(in the rows, 128 means zero)
Rotation paths and how fast each direction turns (deg/step):
Each turn is a multiple of 5 degrees from 10 to 175, or 0.
Each row of a path follows its step; steps can be skipped.
Rotation 1:
step 0: [126 119 130 131 129 134 117 118 136 131 126 129 124 132 130 133 133 129
 130 139 129 138 127 129 136 128 125 130 128 137 122 127 134 132 126 135
 125 130]
step 1: [136 121 127 119 129 136 121 132 129 131 131 130 121 130 132 132 128 137
 131 133 128 138 131 130 128 134 134 144 122 128 131 132 132 130 128 129
 126 127]
step 2: [134 119 134 121 126 130 129 125 127 134 130 125 126 118 139 125 132 136
 137 130 117 134 122 132 131 131 126 126 122 130 130 125 128 133 134 130
 121 129]
step 3: [130 124 130 127 130 140 134 120 132 132 120 126 125 118 132 129 125 125
 133 136 123 133 128 124 135 128 124 135 124 124 129 134 130 124 136 127
 137 133]
step 4: [132 122 127 123 130 135 133 122 134 122 125 134 124 126 132 140 129 135
 126 126 122 130 127 116 135 130 132 128 120 129 129 119 123 130 129 133
 136 128]
step 5: [134 123 129 129 131 139 133 130 122 129 120 122 129 132 125 140 134 132
 127 134 117 130 123 126 124 130 131 124 126 136 132 134 132 135 132 135
 131 128]
step 6: [126 114 139 122 132 128 127 135 133 135 121 132 126 126 127 137 127 129
 124 127 126 132 126 127 132 135 135 123 131 132 124 132 132 125 139 130
 133 123]
step 7: [122 129 133 125 126 129 120 123 136 132 129 121 118 123 131 146 130 122
 126 130 124 135 126 124 131 134 131 130 129 133 128 131 124 136 133 127
 124 127]
step 8: [132 126 133 129 128 132 117 127 125 123 126 141 126 123 129 132 124 131
 130 140 123 129 126 128 129 133 127 137 128 134 127 133 126 141 134 126
 130 123]
step 9: [123 120 126 124 127 137 119 120 132 129 132 131 122 126 126 125 128 135
 132 137 123 128 115 128 129 138 132 127 124 131 120 127 133 127 132 134
 125 129]
step 10: [135 125 130 122 132 131 131 121 128 136 128 124 117 129 130 130 121 134
 131 129 125 125 119 131 130 135 136 142 129 126 132 133 126 131 132 130
 133 130]
step 11: [131 120 133 125 130 124 136 114 123 129 118 133 123 125 133 131 129 125
 133 129 124 131 124 135 136 135 126 128 124 131 128 121 125 135 132 134
 127 128]
[125 126 125 126 127 131 127 128 131 130 129 130 128 128 126 128 127 126
 126 127 130 130 128 127 129 131 129 129 126 127 127 129 128 123 126 128
 129 127]  125
[125 128 129 133 129 127 128 130 126 127 128 128 126 126 130 127 125 130
 126 127 129 126 128 129 127 127 128 126 127 125 128 128 130 128 122 126
 127 127]  0
Rotation 2:
step 0: [119 129 131 123 131 129 131 135 135 128 125 131 123 128 130 130 119 117
 124 120 132 125 117 128 142 130 128 135 124 139 127 132 127 125 127 124
 114 131]
step 1: [127 128 125 131 134 125 123 125 129 120 123 123 128 114 119 129 128 124
 136 130 124 129 124 121 139 131 130 135 137 124 125 142 115 123 120 127
 128 124]
step 2: [138 119 125 127 132 123 126 134 129 133 121 127 137 130 127 133 124 119
 122 129 127 146 130 131 133 130 134 132 138 128 118 124 133 124 126 120
 124 127]
step 3: [121 125 131 127 132 132 122 130 127 127 123 134 133 138 137 119 125 122
 132 132 130 126 129 133 143 133 124 130 132 126 124 124 118 130 133 130
 118 112]
step 4: [120 130 120 131 125 122 127 124 128 125 130 131 130 131 128 132 127 126
 113 124 122 117 121 132 134 132 139 130 141 125 121 133 118 118 130 129
 127 128]
step 5: [126 132 124 125 131 133 118 128 134 126 125 134 121 132 122 131 135 112
 128 122 121 137 123 127 135 131 131 127 123 123 125 126 135 116 120 122
 130 120]
step 6: [131 126 119 140 121 130 130 134 127 136 128 127 121 124 132 121 135 124
 128 123 133 136 125 124 138 133 125 122 134 124 115 128 119 130 124 132
 118 126]
step 7: [124 139 135 130 125 119 121 129 132 132 131 131 128 125 138 127 123 129
 123 143 134 133 121 127 137 131 132 127 135 131 121 132 131 115 130 124
 127 127]
step 8: [122 131 122 125 126 122 128 117 133 126 114 135 129 134 127 129 133 127
 134 124 128 130 119 123 129 138 125 137 137 121 118 132 137 129 133 132
 129 118]
step 9: [125 126 122 133 125 134 134 132 128 129 128 141 131 128 121 125 128 120
 128 128 137 132 116 142 126 122 134 134 126 133 115 132 126 124 124 128
 119 127]
step 10: [130 137 132 123 120 130 123 119 126 125 128 129 130 127 116 120 123 128
 130 135 128 132 127 132 143 123 127 118 132 117 118 130 121 124 121 129
 131 124]
step 11: [135 126 124 126 119 133 120 126 122 136 128 117 128 130 127 125 128 128
 117 123 131 129 119 128 131 132 134 130 138 130 116 124 141 127 136 127
 128 119]
[125 129 128 128 128 127 128 130 128 129 131 130 126 127 127 130 126 129
 127 130 127 129 129 130 130 125 130 132 128 129 129 124 132 127 127 126
 126 129]  155
[127 129 129 126 130 126 131 127 129 125 130 130 126 127 129 129 128 130
 129 123 127 125 125 130 127 131 130 130 128 130 129 129 128 128 128 127
 129 125]  90
[129 126 125 123 130 130 127 128 129 129 126 126 127 125 130 130 129 128
 129 130 125 128 126 128 126 128 130 129 129 125 127 127 131 126 129 130
 130 128]  115
Rotation 3:
step 0: [129 132 125 125 123 123 134 125 118 127 122 121 119 125 122 133 125 136
 122 129 125 138 125 135 130 126 131 130 128 118 117 129 116 133 129 125
 124 128]
step 1: [139 130 126 129 126 135 129 132 126 119 125 126 120 136 127 125 120 130
 122 136 136 126 128 133 123 137 116 126 124 130 133 123 125 124 132 132
 121 136]
step 2: [129 131 125 129 121 128 133 130 136 129 125 130 129 127 124 127 116 114
 131 124 132 135 129 135 128 123 122 117 119 128 127 134 131 131 122 121
 136 134]
step 3: [130 132 110 126 125 122 128 131 130 130 133 125 127 136 129 132 134 120
 125 122 121 122 141 123 126 125 132 126 119 126 128 129 134 123 131 127
 120 131]
step 4: [122 121 136 122 124 127 120 122 131 123 127 134 124 122 118 119 131 119
 129 121 125 114 133 128 130 129 128 128 126 123 127 124 125 132 134 124
 121 129]
step 5: [122 137 137 125 117 131 126 125 121 126 131 123 138 127 127 125 132 128
 127 133 128 133 130 130 126 125 137 129 132 131 126 136 125 120 126 121
 112 127]
step 6: [133 124 136 123 124 119 125 127 118 126 120 118 129 136 123 132 122 133
 131 130 137 130 131 131 138 131 130 134 119 122 133 129 130 131 132 137
 125 122]
step 7: [132 129 128 132 124 133 140 126 121 128 126 139 129 135 127 132 118 121
 135 129 121 133 123 131 131 142 127 129 125 131 134 124 120 129 123 127
 121 127]
step 8: [129 130 123 128 119 127 127 121 124 132 127 133 127 136 132 122 128 127
 122 125 126 134 133 131 128 128 116 122 124 134 132 126 144 128 128 123
 135 116]
step 9: [118 122 123 125 125 115 135 120 132 128 137 134 129 129 129 135 129 118
 131 124 138 126 134 117 119 128 126 129 129 131 134 126 127 132 128 129
 127 127]
step 10: [131 127 130 122 122 129 132 114 127 140 136 135 124 125 122 125 140 132
 121 125 124 129 129 124 136 124 128 127 132 120 123 131 121 128 132 127
 124 131]
step 11: [125 126 132 131 128 131 117 124 125 126 134 126 127 131 131 114 127 140
 125 135 139 130 131 124 125 133 131 123 128 128 134 133 122 136 125 133
 117 130]
[125 130 128 131 129 129 128 128 127 128 130 126 127 128 129 124 126 127
 129 127 132 129 128 127 128 128 127 130 128 125 129 131 131 125 127 124
 129 126]  115
[126 128 125 127 129 127 126 126 126 127 127 131 131 129 128 127 128 126
 127 127 127 125 129 127 126 128 127 128 128 128 125 130 127 125 127 130
 132 128]  65
Rotation 4:
step 0: [125 117 132 138 123 129 129 122 119 134 127 130 128 131 132 135 112 123
 127 125 131 124 132 120 119 130 135 131 123 119 124 128 132 121 126 125
 130 132]
step 1: [137 121 125 131 127 130 124 117 129 125 118 133 127 123 129 123 128 133
 137 128 115 127 128 119 120 120 129 128 128 134 133 115 128 121 123 125
 123 133]
step 2: [142 130 136 130 129 128 132 130 128 125 125 127 122 132 125 124 122 127
 120 136 134 129 123 120 131 139 129 134 127 132 128 116 139 121 135 119
 125 131]
step 3: [129 127 132 124 122 129 129 129 116 131 123 130 124 137 125 134 127 128
 127 123 131 123 140 112 123 122 131 136 128 131 122 127 130 125 124 123
 127 114]
step 4: [128 125 132 132 121 131 129 132 130 134 119 117 122 120 126 128 128 123
 141 123 126 130 130 123 119 119 129 126 125 132 124 120 127 127 136 116
 122 138]
step 5: [132 121 132 134 127 124 135 130 125 136 123 138 120 132 125 126 120 130
 133 138 132 123 123 129 131 128 125 139 118 124 136 117 121 122 132 122
 128 126]
step 6: [132 123 139 127 135 131 130 129 133 121 116 129 123 135 134 133 124 133
 128 123 130 132 139 120 122 126 133 144 131 127 126 121 126 128 121 132
 128 133]
step 7: [131 124 135 135 123 134 118 126 119 139 120 125 124 120 136 129 120 130
 121 121 124 130 131 123 126 131 122 130 128 127 129 130 131 120 131 116
 122 135]
step 8: [141 125 127 135 136 130 124 124 120 134 125 124 124 131 122 130 123 132
 137 137 121 121 121 113 123 124 130 130 121 123 130 121 131 133 127 127
 127 123]
step 9: [134 123 131 129 128 121 130 129 136 124 130 130 122 132 127 128 116 123
 133 131 126 131 132 118 120 128 134 139 133 139 120 125 131 116 133 123
 134 132]
step 10: [128 123 138 126 120 129 131 124 120 135 127 137 125 128 134 124 122 122
 121 124 131 126 134 118 131 116 126 127 125 130 127 115 134 126 126 123
 117 128]
step 11: [135 124 124 138 123 127 129 136 125 127 108 120 124 130 126 124 132 127
 132 129 132 121 130 120 120 130 135 128 124 128 134 119 131 128 121 121
 127 130]
[130 131 129 131 127 129 129 129 130 128 128 127 131 126 129 127 128 128
 130 131 127 127 125 126 131 128 128 129 127 129 132 129 127 130 125 124
 126 128]  115
[129 127 128 124 125 129 126 127 132 129 127 127 130 128 129 127 129 129
 128 129 127 132 129 127 127 127 126 127 130 131 128 129 126 126 130 127
 128 131]  135
[126 126 127 127 129 130 127 127 130 128 122 129 128 130 128 128 128 129
 128 130 126 128 127 126 128 125 131 126 129 128 127 128 127 130 126 129
 128 123]  145
Rotation 5:
step 0: [123 131 127 129 128 133 120 128 127 118 122 125 136 130 129 129 133 122
 119 128 126 123 134 132 129 133 115 122 129 126 133 130 134 126 128 137
 128 134]
step 1: [128 128 136 134 124 118 123 125 127 124 129 139 128 135 129 135 127 134
 124 132 121 121 126 128 131 131 115 122 125 128 123 131 128 124 126 133
 127 122]
step 2: [124 122 138 130 131 127 131 124 127 124 133 123 133 126 127 129 130 125
 127 133 118 128 127 130 134 127 120 135 125 137 123 135 129 128 130 142
 125 137]
step 3: [127 136 133 130 128 130 129 125 123 116 130 122 134 137 126 126 129 124
 124 128 123 128 128 124 131 130 126 120 122 139 119 133 126 131 131 125
 122 119]
step 4: [128 140 135 131 127 132 131 121 126 133 128 123 126 126 134 131 128 128
 131 136 132 129 129 134 134 128 124 124 124 136 127 138 120 127 120 137
 132 125]
step 5: [124 144 132 131 131 123 130 128 128 122 125 122 134 129 129 129 120 119
 119 132 123 131 133 121 127 134 128 129 130 130 135 131 130 130 126 135
 134 128]
step 6: [125 139 128 137 127 122 131 127 124 133 123 130 125 145 131 129 131 128
 126 131 128 132 123 129 126 129 118 127 122 124 123 131 130 134 125 133
 133 131]
step 7: [129 133 133 136 133 132 124 131 128 129 135 127 120 128 129 122 130 129
 118 137 124 128 127 123 120 134 122 130 131 135 125 129 128 127 131 139
 132 137]
step 8: [128 137 131 131 136 128 121 134 128 123 138 129 129 140 133 123 132 119
 122 128 128 126 130 130 131 129 120 137 129 128 122 134 130 128 125 125
 124 123]
step 9: [127 134 133 127 123 129 119 128 116 128 133 125 125 131 136 130 137 130
 120 126 126 126 130 135 122 127 123 127 128 132 134 134 120 128 122 136
 122 132]
step 10: [121 129 138 133 136 123 126 130 126 119 133 124 135 125 129 128 132 130
 127 131 128 121 134 127 124 137 121 127 129 123 132 128 128 133 121 136
 129 119]
step 11: [129 127 133 129 125 129 124 126 130 118 121 129 138 137 130 130 133 127
 121 130 131 129 124 136 133 127 112 124 123 130 131 125 131 129 124 136
 129 132]
[129 130 128 127 128 127 132 124 128 128 128 123 125 130 127 129 123 128
 129 127 129 128 127 127 131 131 129 128 128 130 127 128 128 127 129 128
 130 129]  35
[125 131 129 127 127 129 129 129 128 126 127 127 130 127 127 129 126 127
 129 129 132 129 129 132 126 129 129 126 126 126 131 125 125 129 126 129
 129 127]  65
Rotation 6:
step 0: [123 136 123 123 127 136 125 137 133 135 139 131 129 132 135 125 122 142
 132 139 136 131 138 127 128 126 125 128 117 131 124 124 125 131 120 127
 126 124]
step 1: [132 121 125 127 135 122 120 125 122 126 134 123 126 122 133 137 129 123
 143 130 137 121 130 127 128 128 131 139 131 131 125 136 128 136 134 129
 141 123]
step 2: [137 134 120 123 126 134 113 126 123 132 137 125 125 131 127 121 126 128
 119 127 126 124 131 137 126 133 130 127 131 131 132 116 130 129 141 137
 126 133]
step 3: [132 124 130 129 132 143 129 137 122 131 128 121 131 132 120 130 126 127
 136 140 131 130 123 135 126 127 127 127 134 114 123 129 117 130 131 119
 127 126]
step 4: [132 131 121 121 131 126 123 132 128 138 131 125 131 123 133 123 129 129
 124 129 144 122 125 123 136 127 131 121 114 133 133 133 118 134 125 128
 124 119]
step 5: [125 133 113 127 131 129 126 128 128 132 131 119 127 134 129 134 129 137
 140 127 121 124 134 130 132 118 132 134 129 134 121 133 127 123 137 126
 140 129]
step 6: [128 125 124 128 127 134 122 133 122 131 139 123 117 126 124 117 130 114
 126 135 128 129 128 122 124 125 133 127 141 135 134 126 127 138 130 134
 130 128]
step 7: [134 126 127 122 126 139 132 132 122 134 131 135 136 140 134 131 122 141
 128 138 131 116 133 131 129 124 127 124 133 119 127 125 124 134 132 133
 123 124]
step 8: [128 127 123 121 136 129 119 129 127 139 126 127 132 116 125 132 134 121
 131 133 144 122 129 124 126 126 136 133 126 129 117 124 127 124 125 118
 128 122]
step 9: [136 132 116 119 123 122 130 129 121 130 130 115 135 132 127 124 133 133
 127 122 127 129 123 133 136 124 124 136 128 136 130 120 126 136 137 133
 136 126]
step 10: [125 123 121 142 129 139 124 126 122 130 138 124 130 130 123 116 131 121
 131 135 124 121 130 125 128 122 125 118 132 122 123 124 120 121 131 128
 135 125]
step 11: [130 124 130 110 127 130 128 135 124 129 135 126 127 127 131 125 121 137
 131 146 131 124 124 121 126 118 125 121 121 131 135 126 130 134 125 123
 124 125]
[132 127 130 127 128 128 127 128 127 130 125 128 130 127 126 130 129 127
 126 126 131 128 127 131 128 131 129 129 129 125 126 124 127 128 130 128
 126 128]  65
[128 130 128 130 129 124 130 128 127 128 127 126 126 128 127 127 131 128
 132 127 129 129 130 129 128 128 130 125 126 130 124 126 130 130 129 132
 130 128]  90
Rotation 7:
step 0: [123 129 124 115 118 127 132 131 126 120 118 133 125 135 126 125 126 141
 131 128 119 131 129 132 135 129 121 134 121 137 126 128 121 129 126 127
 127 117]
step 1: [121 126 127 131 131 133 132 113 137 133 112 132 127 133 129 129 133 128
 121 125 129 124 131 125 120 119 136 131 122 131 129 129 126 132 124 120
 137 123]
step 2: [139 122 128 131 132 134 128 123 124 129 129 134 124 130 137 132 125 127
 127 121 140 121 132 130 133 137 125 132 135 134 132 121 134 144 126 120
 125 129]
step 3: [129 126 121 115 132 118 136 131 129 133 126 128 121 128 141 133 133 130
 139 129 131 127 131 134 124 130 127 132 121 132 124 128 135 122 133 132
 114 130]
step 4: [125 123 121 121 120 132 131 132 123 129 127 134 138 121 129 129 131 122
 129 122 123 142 127 128 131 115 139 135 122 130 125 123 135 128 126 122
 130 120]
step 5: [135 126 131 127 122 134 123 120 135 121 132 135 120 122 125 119 127 130
 130 122 122 122 134 123 124 122 133 118 122 135 137 127 136 132 127 118
 128 134]
step 6: [128 121 129 143 130 124 140 130 120 118 127 132 126 128 133 135 129 132
 131 129 122 117 129 130 122 133 140 131 132 130 129 132 137 134 131 135
 124 136]
step 7: [126 123 132 123 128 130 139 137 123 130 129 139 117 123 127 137 124 122
 129 121 130 133 136 123 132 132 131 126 129 119 118 123 125 117 135 127
 128 130]
step 8: [123 132 124 127 128 123 130 135 126 125 137 133 129 133 123 126 126 129
 130 127 117 130 130 129 135 128 131 127 114 134 137 124 114 128 132 111
 126 125]
step 9: [119 118 134 133 130 127 126 128 130 127 118 128 120 139 118 127 129 125
 127 127 121 123 134 125 123 114 129 127 126 131 132 127 127 144 128 134
 126 123]
step 10: [122 128 125 129 125 127 135 126 128 129 126 137 120 132 124 130 127 135
 124 131 144 124 126 122 131 136 131 132 134 121 120 131 134 144 131 120
 128 133]
step 11: [125 124 125 128 129 125 136 128 130 132 129 135 130 142 143 125 125 126
 136 135 131 135 136 123 127 133 120 127 131 138 122 123 125 120 129 120
 120 128]
[130 129 128 131 130 128 124 126 129 128 129 128 126 129 129 128 128 123
 128 128 126 127 129 130 131 128 129 127 129 132 129 128 127 130 129 128
 125 127]  110
[128 128 129 130 128 131 129 129 131 129 129 130 127 129 132 126 124 128
 126 129 129 126 129 130 126 129 130 129 130 126 129 132 129 129 126 128
 128 127]  85
